Each named turn below is shown by a few rows before and after it. Which turns, in which order, take the first row of each later pair to the second? The first pair is answered.
turn J122:
10.3 -31.3 34.4 -9.6 -16.0 13.6 13.3 -0.7 11.9 19.8 -34.1 3.8 1.7 -16.4 => 15.8 7.2 -35.7 10.0 25.1 27.7 3.7 9.2 -34.5 -22.4 16.0 3.1 -7.6 -0.8
-16.5 -12.5 2.4 23.5 -12.7 0.0 -1.6 -15.1 -3.5 3.0 13.3 8.9 11.6 2.9 => -11.8 -26.4 4.0 7.6 4.3 13.4 10.7 6.2 3.2 -7.3 -5.2 6.1 2.4 -18.9
-9.3 -7.4 5.7 23.0 -0.7 23.5 10.0 20.3 -2.7 -12.6 6.4 -14.9 4.5 -12.2 => -12.0 2.3 10.5 33.5 -20.5 14.5 1.4 10.3 -1.5 -5.5 15.8 -19.6 13.4 -6.4
turn J846:
-12.7 21.1 -3.5 -2.2 -10.4 -2.6 -2.7 17.0 -2.6 -11.9 -7.7 -1.9 -5.0 11.0 => 4.5 8.8 -9.5 -8.3 -2.4 -15.9 -15.8 2.6 1.3 3.5 -10.3 0.7 -13.2 10.5
-23.1 36.4 19.1 -24.2 0.7 -10.8 4.2 10.8 2.5 -15.9 30.6 21.2 -3.3 33.4 => 24.1 1.1 -14.1 -38.3 31.0 -15.4 -10.3 2.0 1.6 2.1 12.7 25.0 -27.8 14.1
-40.0 14.5 29.6 3.4 -16.9 19.3 38.7 32.6 3.4 -22.7 -2.4 -9.3 5.8 -5.4 => -2.3 10.5 13.6 -26.5 -17.1 -38.0 -16.8 -35.3 9.0 45.2 -3.2 13.7 -8.1 20.9
-2.3 3.3 -21.5 -18.8 21.9 7.2 -2.6 7.4 -28.3 -6.6 37.0 29.2 10.7 -28.5 => -12.0 10.5 -14.3 -15.7 11.4 7.8 2.5 8.6 -33.0 -6.8 42.9 31.3 19.5 -17.7
turn J426:
-9.8 9.6 -11.3 -33.7 27.3 -1.4 2.4 -1.0 13.0 20.6 18.9 10.0 -9.9 -14.4 => 23.2 6.2 -21.4 16.9 21.5 20.7 -2.6 4.3 11.3 2.3 23.8 -13.4 -0.3 -9.8
-2.4 -10.7 46.3 20.0 -32.2 -13.2 16.0 -3.6 10.4 24.7 -25.7 -12.3 6.0 -0.2 => 3.3 1.3 31.0 -21.5 7.1 -25.2 5.7 7.8 11.6 16.2 -40.1 -17.3 -24.4 14.4
-7.8 19.4 -30.3 -47.0 16.2 -9.2 -9.7 8.7 6.0 -34.8 -0.2 -15.5 -34.9 15.7 => 12.7 2.1 -13.4 37.5 -38.7 22.2 7.4 -2.3 3.1 -33.3 25.6 -20.6 15.2 -3.8

Between the rows of a pair lie 2 to 3 turns.
-27.8 17.0 5.3 15.3 -29.2 -6.1 4.0 -14.5 -1.2 2.0 30.7 5.2 28.8 -9.5 => -33.0 1.1 26.8 4.9 -34.1 -3.2 11.7 -4.7 12.5 10.5 8.2 4.0 27.0 -26.9 -> J122 then J122 then J122
-25.6 23.4 15.6 4.3 -0.4 5.3 16.0 21.4 7.3 -31.3 -9.0 -18.4 -8.8 15.0 => 16.8 -6.5 -16.0 -8.1 30.9 7.9 5.3 15.5 11.9 -21.4 -21.8 -19.1 -34.6 -2.3 -> J846 then J846
-6.5 5.7 17.7 -31.2 17.2 -28.9 11.7 -6.6 10.9 18.1 -9.9 -3.2 -15.9 11.3 => 19.5 -33.5 9.6 -5.2 5.8 -6.7 21.5 -10.2 7.8 23.9 -8.7 -2.6 -7.6 -25.5 -> J426 then J426 then J846
-24.6 16.8 -0.4 20.3 -1.9 26.8 17.6 35.6 -13.2 -19.6 23.1 -10.5 11.6 -10.8 => -23.3 -0.4 7.7 -53.5 13.8 -20.5 -3.5 6.2 4.5 28.8 -5.1 23.8 -13.3 -11.1 -> J426 then J846 then J122
-23.4 -0.2 -13.3 -5.6 13.6 19.9 23.8 21.7 -16.9 -25.6 21.0 -3.4 14.1 -7.4 => 4.3 -16.7 22.7 -24.4 -10.0 -17.5 -3.5 -9.6 29.3 19.7 -32.3 -9.1 2.1 8.8 -> J846 then J426 then J122
9.1 14.6 -23.6 -28.9 -10.8 -53.5 -5.5 -38.5 -15.8 23.8 -4.6 29.0 -5.7 10.8 => -23.6 14.6 6.0 14.4 -51.0 -25.3 18.2 -20.1 -13.8 8.1 13.4 26.5 34.8 -9.2 -> J846 then J426 then J846
-3.8 -11.2 19.5 -24.3 11.7 -22.1 4.3 -25.5 5.9 22.1 -15.6 16.3 11.1 -22.4 => -2.0 9.4 6.4 -14.6 5.2 -32.8 -11.1 -39.2 -7.1 25.3 6.0 15.1 16.6 -7.8 -> J122 then J122
4.9 16.9 19.0 11.6 23.4 8.7 -2.2 30.3 5.2 -38.3 -27.9 -29.5 -21.6 14.1 => -47.6 11.1 25.8 -8.8 13.8 14.3 21.3 32.4 -16.1 -23.0 -0.2 13.4 7.8 -12.6 -> J426 then J122 then J426
20.7 4.2 -24.9 21.2 35.9 -23.3 -7.3 -6.0 -28.6 -3.6 17.3 6.0 16.6 6.5 => 2.9 -25.3 45.4 -1.3 5.1 -33.0 11.6 -4.0 14.7 19.4 -29.1 9.0 23.2 -8.2 -> J846 then J846 then J122
21.5 -2.5 -27.3 15.3 22.7 7.6 -8.4 -6.4 -20.8 -2.6 21.5 8.5 8.7 -1.6 => 13.8 9.5 -21.8 12.3 6.2 -7.1 -15.3 -22.0 -21.5 9.9 27.9 9.1 12.9 11.6 -> J846 then J846
1.6 3.0 2.6 10.9 5.3 16.8 12.2 30.7 6.2 -48.0 14.8 15.7 7.7 -2.3 => 21.4 -18.3 1.6 22.8 -3.1 24.5 10.2 30.2 11.6 -40.9 1.6 6.2 5.8 -5.6 -> J122 then J846 then J846
3.4 -19.9 -39.3 -2.6 1.5 -12.0 -29.2 -24.1 -8.4 16.7 44.2 38.5 32.1 -13.9 => 31.2 -31.1 -30.4 -31.6 42.8 -16.6 -33.3 0.6 26.3 -1.4 -12.4 -2.0 -19.2 -12.7 -> J122 then J426
-2.3 -3.2 8.6 -5.2 -2.5 -9.6 -9.3 -20.7 20.1 31.1 -2.6 12.6 -12.7 2.2 => -14.6 26.4 8.3 -5.8 16.6 -5.0 -5.0 6.7 17.3 -4.3 -6.9 -2.3 -29.0 19.6 -> J846 then J846 then J426
-34.0 27.3 6.7 -6.8 -24.1 -32.5 -20.5 -41.2 -14.6 30.7 23.7 22.8 12.3 33.8 => -2.4 23.3 -42.0 29.9 3.9 5.2 -7.4 -14.1 -42.9 -16.6 52.3 9.6 13.5 15.4 -> J122 then J122 then J426
19.6 -18.9 13.0 24.5 -17.7 3.6 9.3 12.9 11.0 -3.5 -16.6 -9.5 -3.1 -16.1 => -18.7 -4.6 11.3 -12.4 -12.3 -5.6 14.3 5.7 -12.1 7.7 9.6 25.4 8.4 -22.0 -> J122 then J426
29.5 -25.2 0.6 31.7 -6.5 15.9 3.4 1.1 7.5 -0.2 -0.3 -14.3 8.3 -14.1 => 26.1 7.8 -11.2 14.5 3.2 -13.4 -26.2 -18.7 4.5 2.7 10.5 -16.1 -4.3 27.9 -> J426 then J426 then J122
-28.3 -6.6 25.2 -17.9 29.3 23.3 38.7 33.8 -5.4 -39.8 -8.6 -1.5 -29.8 -33.2 => -2.4 46.0 13.8 -7.8 1.7 -36.5 -27.1 -25.4 -1.9 -9.0 9.2 -12.3 -31.4 43.6 -> J426 then J846 then J426
-1.0 -19.6 34.1 50.8 -30.5 2.0 34.5 12.5 11.7 -28.8 12.2 -14.6 23.6 -8.2 => 6.0 31.5 24.5 30.5 -14.0 -47.8 -9.2 -9.1 14.6 -23.1 5.7 -23.2 -6.5 50.7 -> J426 then J426 then J846
12.5 -1.8 -41.2 4.2 6.8 1.0 -26.9 -18.6 -6.5 9.2 -0.3 10.3 -4.5 -8.1 => -14.5 20.6 -17.0 12.9 -18.5 -8.7 -23.2 -15.8 -9.9 3.6 11.5 11.7 15.0 6.6 -> J846 then J846
26.4 16.6 13.8 20.4 -44.0 -26.2 -23.2 -35.7 9.7 23.6 -1.1 -11.9 19.6 35.3 => 27.1 32.3 -38.2 25.4 8.3 -7.2 -26.1 -16.6 -26.5 -13.4 32.5 -13.4 6.0 30.0 -> J122 then J122
-4.9 5.1 -14.3 -22.9 11.5 -21.3 -23.1 -23.9 -13.5 15.8 8.5 4.1 -12.9 6.4 => 21.6 -2.5 -23.7 25.9 -0.6 1.7 -15.4 -17.2 -12.7 4.6 15.7 -11.2 4.0 -7.5 -> J122 then J122 then J426
20.8 12.1 -3.7 -15.1 -19.2 -56.4 -35.6 -29.9 16.5 47.9 -7.4 -8.7 -9.8 21.8 => 14.6 18.5 -46.8 9.1 39.9 17.0 7.9 40.3 -13.3 -33.5 18.7 -33.2 -19.3 -11.8 -> J122 then J122 then J846
38.8 -1.4 -22.6 2.9 18.7 -7.3 -5.8 -14.0 17.6 -0.8 -18.3 -16.8 -15.6 6.3 => 9.4 9.2 -38.9 -29.5 25.3 -17.4 -8.0 -17.5 2.3 4.4 3.0 6.1 -11.8 9.5 -> J426 then J426 then J122
-29.4 -5.8 -22.5 -24.1 40.2 3.5 4.5 19.0 -18.7 -2.2 20.0 37.1 3.2 -19.7 => -22.2 -13.6 -10.7 2.7 0.3 -4.4 -7.7 -12.9 -15.3 23.7 33.3 43.8 36.5 -20.7 -> J426 then J426 then J846
-37.1 27.3 -19.9 -27.9 20.7 4.3 12.8 12.2 -24.0 -17.7 32.4 14.6 -4.5 12.9 => 27.6 4.6 -52.5 12.3 31.2 15.9 -0.1 2.2 -22.1 -20.5 26.3 -6.6 -10.5 1.3 -> J426 then J846 then J846
-3.6 -11.4 45.0 -4.6 -23.5 20.5 22.2 24.6 27.8 1.1 -32.2 -22.1 7.4 -21.9 => 28.1 8.0 20.1 -23.3 -0.1 -13.8 -22.8 1.5 35.5 11.3 -36.7 -26.6 -20.4 20.6 -> J846 then J426
-16.4 -4.9 15.4 0.6 -20.5 -16.9 3.0 -23.1 -19.5 19.3 14.0 11.6 4.8 -5.2 => 2.9 -1.1 13.5 -18.8 5.0 -26.9 -8.5 -14.9 -0.6 10.5 -9.4 -9.3 -26.0 9.1 -> J426 then J122
-26.0 -0.8 29.9 -1.5 -11.9 11.2 -7.2 -22.4 9.0 0.0 -21.6 3.1 17.2 5.4 => -32.4 11.9 7.3 -13.7 7.3 2.4 -18.7 -25.2 -9.1 4.3 -4.7 19.5 9.1 15.0 -> J122 then J846
-35.1 12.5 -4.9 11.1 -12.4 6.1 6.0 -7.6 -8.5 -12.1 19.1 3.8 11.1 18.0 => -14.1 1.0 1.5 -7.4 14.7 7.1 2.4 6.8 7.3 -21.9 -15.0 -17.4 -20.0 11.3 -> J122 then J426
-4.9 -11.1 18.0 -12.3 -28.0 -22.9 -7.4 -28.7 0.0 38.2 -5.4 17.6 19.7 -1.9 => 14.2 -24.7 4.1 -16.6 -11.2 -17.5 -11.8 -29.7 4.3 41.1 -11.3 18.8 1.0 -12.3 -> J846 then J846 then J846
